500 stands for zero in the data rows.
Here are some numbered points:
524 281 338 544 608 521 410 499 487 501 525 492 753 599 506 682 325 469 273 319 699 448 530 500 503 333 374 508 439 515 329 473 377 752 914 414 476 405 476 585 396 742 650 624 582 683 647 728 0
570 616 501 422 512 305 431 406 554 415 532 558 239 521 703 421 654 560 408 512 528 665 518 540 418 609 477 512 627 523 605 473 557 537 426 573 466 406 632 360 600 513 285 780 408 622 559 577 1
472 520 443 452 426 576 399 564 548 326 525 634 468 590 261 214 600 376 632 574 582 593 485 434 458 706 402 465 391 539 624 606 471 502 497 490 620 654 545 653 473 392 630 191 617 509 356 323 2
536 502 605 393 446 513 460 897 536 453 560 490 432 439 591 490 531 563 603 472 410 482 445 557 605 865 495 481 507 682 608 545 600 468 213 269 594 403 405 393 382 412 631 347 504 190 563 398 3
379 512 240 551 610 597 575 422 576 505 275 401 685 507 684 755 659 589 587 481 487 130 730 620 596 167 538 317 634 285 406 379 590 439 759 538 398 593 194 503 539 570 622 618 644 633 637 769 4
584 418 532 639 394 745 564 321 551 464 449 498 621 488 426 574 455 582 439 509 585 415 529 609 462 151 662 404 425 423 480 540 442 543 644 523 393 576 456 505 456 442 446 624 440 735 441 450 5
448 597 596 345 566 305 319 666 494 541 140 459 536 589 389 476 527 531 470 559 616 679 497 260 528 556 427 558 613 516 509 370 317 502 387 432 466 317 495 426 406 504 590 488 576 462 473 463 6
828 383 471 667 416 649 566 401 450 693 584 344 568 399 591 471 351 504 694 329 307 618 455 420 655 591 608 428 399 657 583 491 534 525 419 642 580 439 541 429 478 466 490 205 305 417 346 452 7
502 466 363 496 548 439 554 462 399 697 433 403 554 487 474 413 650 362 555 652 308 366 662 497 591 584 626 478 614 364 505 426 447 469 567 483 419 636 670 519 506 468 372 493 612 201 550 429 8
698 434 523 498 596 437 297 458 533 512 776 607 596 480 363 234 521 594 440 380 583 589 334 282 472 820 342 633 508 652 650 438 605 576 318 664 608 344 689 331 576 638 604 594 332 649 625 389 9
532 466 860 414 406 661 597 653 507 524 620 362 512 651 561 573 545 661 453 429 531 438 495 661 526 528 538 526 481 562 605 382 346 471 576 361 462 461 377 581 654 400 359 577 570 510 648 496 10
583 586 572 504 471 677 608 438 337 344 430 446 413 539 399 467 535 513 496 635 498 648 539 589 367 512 631 534 654 535 490 391 378 583 314 604 507 460 555 536 431 304 511 573 681 675 361 519 11
412 484 492 528 310 663 596 401 329 350 398 481 578 523 428 639 541 504 400 580 558 301 606 953 526 169 640 370 400 444 473 698 510 501 999 677 447 683 419 656 616 447 565 554 459 565 414 478 12
571 350 285 608 756 520 378 81 570 469 567 657 694 458 390 660 307 434 368 334 645 541 518 406 422 225 419 540 514 458 275 483 336 712 740 383 535 494 434 658 408 658 422 595 502 723 606 739 13
404 627 521 598 572 374 302 650 581 487 599 540 412 462 450 447 641 494 746 608 505 687 581 367 533 550 397 405 606 663 613 423 703 414 250 603 644 360 605 377 655 454 480 332 514 344 351 530 14
490 465 473 348 446 205 524 656 395 571 618 527 458 494 571 546 406 451 665 412 314 726 633 488 580 529 466 619 498 363 448 431 372 547 418 696 386 449 581 443 586 528 409 345 460 256 396 516 15
419 375 786 378 396 744 642 562 504 597 574 412 534 685 560 596 491 615 466 331 474 395 581 620 523 531 513 597 498 415 372 444 352 485 703 420 554 600 323 579 629 506 461 488 552 446 537 390 16
499 351 247 562 663 564 507 453 533 529 602 458 641 464 523 800 463 375 392 261 576 463 552 521 242 221 502 487 499 387 311 494 268 701 825 386 604 435 367 650 476 778 617 587 487 896 805 722 17
538 524 514 400 594 489 237 620 531 548 520 629 470 567 395 480 469 518 629 443 564 510 473 248 589 542 306 547 383 610 403 767 530 544 427 336 568 277 546 506 491 455 542 314 263 565 342 502 18
535 391 484 564 648 348 520 427 589 414 392 563 491 508 635 452 466 489 512 570 554 440 507 398 547 658 503 391 498 550 488 604 718 364 637 345 391 647 527 446 400 453 479 361 528 448 516 313 19
570 448 595 767 516 730 678 394 499 498 391 629 648 500 634 572 360 575 296 564 648 418 469 710 335 347 524 471 376 479 466 678 489 419 767 567 536 622 434 434 364 439 490 705 421 680 528 444 20
500 359 696 598 613 636 717 590 496 367 301 772 625 515 753 626 881 457 470 319 123 383 584 686 589 293 483 388 348 353 438 707 502 538 684 259 624 694 592 706 588 496 451 236 910 523 481 528 21
367 529 605 407 388 702 659 366 161 297 474 535 545 539 436 582 610 593 483 535 674 332 403 948 430 342 644 341 550 436 355 692 505 481 704 589 484 691 532 621 684 337 465 652 558 621 478 397 22
572 509 552 393 508 371 485 381 392 388 520 481 469 478 398 463 484 433 449 626 589 489 356 448 282 598 549 575 594 590 595 407 523 553 343 607 369 378 616 489 496 563 447 844 521 569 658 533 23
New points follow, each followed by the numbers of its three nearest points above, smallest number first.
514 425 475 707 569 580 701 579 765 528 308 566 611 296 712 603 460 418 512 624 546 385 401 545 118 248 492 562 280 501 390 663 731 381 397 604 324 631 274 577 305 448 461 599 365 569 557 453 5 19 20
379 563 372 516 510 379 403 499 462 613 538 367 466 581 90 411 419 571 483 571 610 675 724 361 391 420 529 571 682 430 615 392 263 443 653 506 682 491 463 514 497 540 618 488 646 333 507 625 6 8 11
481 564 391 478 663 360 346 489 428 507 364 507 501 641 419 523 377 496 576 567 534 567 519 293 401 624 425 524 572 430 563 381 259 595 352 446 567 476 530 476 424 554 582 427 574 359 430 565 6 15 23
459 681 598 166 682 552 260 633 349 488 397 417 606 719 312 488 428 646 580 613 761 533 455 360 424 460 511 570 461 589 532 376 543 493 369 398 364 306 409 423 392 465 478 502 639 589 544 594 6 18 23
592 520 753 450 445 515 563 695 593 510 614 466 387 426 753 467 551 602 652 379 464 422 594 604 625 694 487 321 535 672 485 565 731 346 304 497 528 533 477 395 594 347 392 506 465 225 515 412 3 14 19
295 664 626 629 476 598 560 492 717 613 391 543 588 521 637 502 476 408 475 531 700 362 469 478 532 182 447 499 559 525 478 346 533 452 508 420 324 545 158 717 337 497 477 755 415 660 543 493 5 10 20
568 427 124 663 6 435 542 321 282 688 651 371 577 392 462 666 299 451 408 522 395 388 316 699 476 205 843 520 656 442 298 656 374 567 770 643 440 543 304 330 430 522 569 690 234 631 783 529 5 12 20
527 480 496 469 601 500 431 527 429 331 562 696 262 535 486 367 508 459 475 518 533 362 311 158 382 662 346 430 239 529 451 708 604 545 219 422 424 407 683 497 454 518 613 370 377 614 364 472 2 18 19
614 628 697 405 521 462 515 498 563 538 620 549 387 453 427 382 378 659 496 573 508 624 428 387 498 582 555 535 500 479 670 478 651 478 235 604 457 298 474 433 597 415 399 499 422 449 119 395 1 11 14
476 487 728 569 457 398 512 565 596 447 521 568 349 565 467 369 527 411 388 600 572 558 471 397 502 624 316 586 500 402 669 608 641 312 262 538 459 552 546 481 471 448 400 530 463 401 439 352 1 14 19
565 794 527 429 446 237 439 525 625 617 599 546 421 433 434 395 417 617 579 617 557 887 533 411 461 543 509 520 709 680 585 483 529 420 404 455 649 405 623 311 537 436 369 486 502 217 473 626 1 6 14
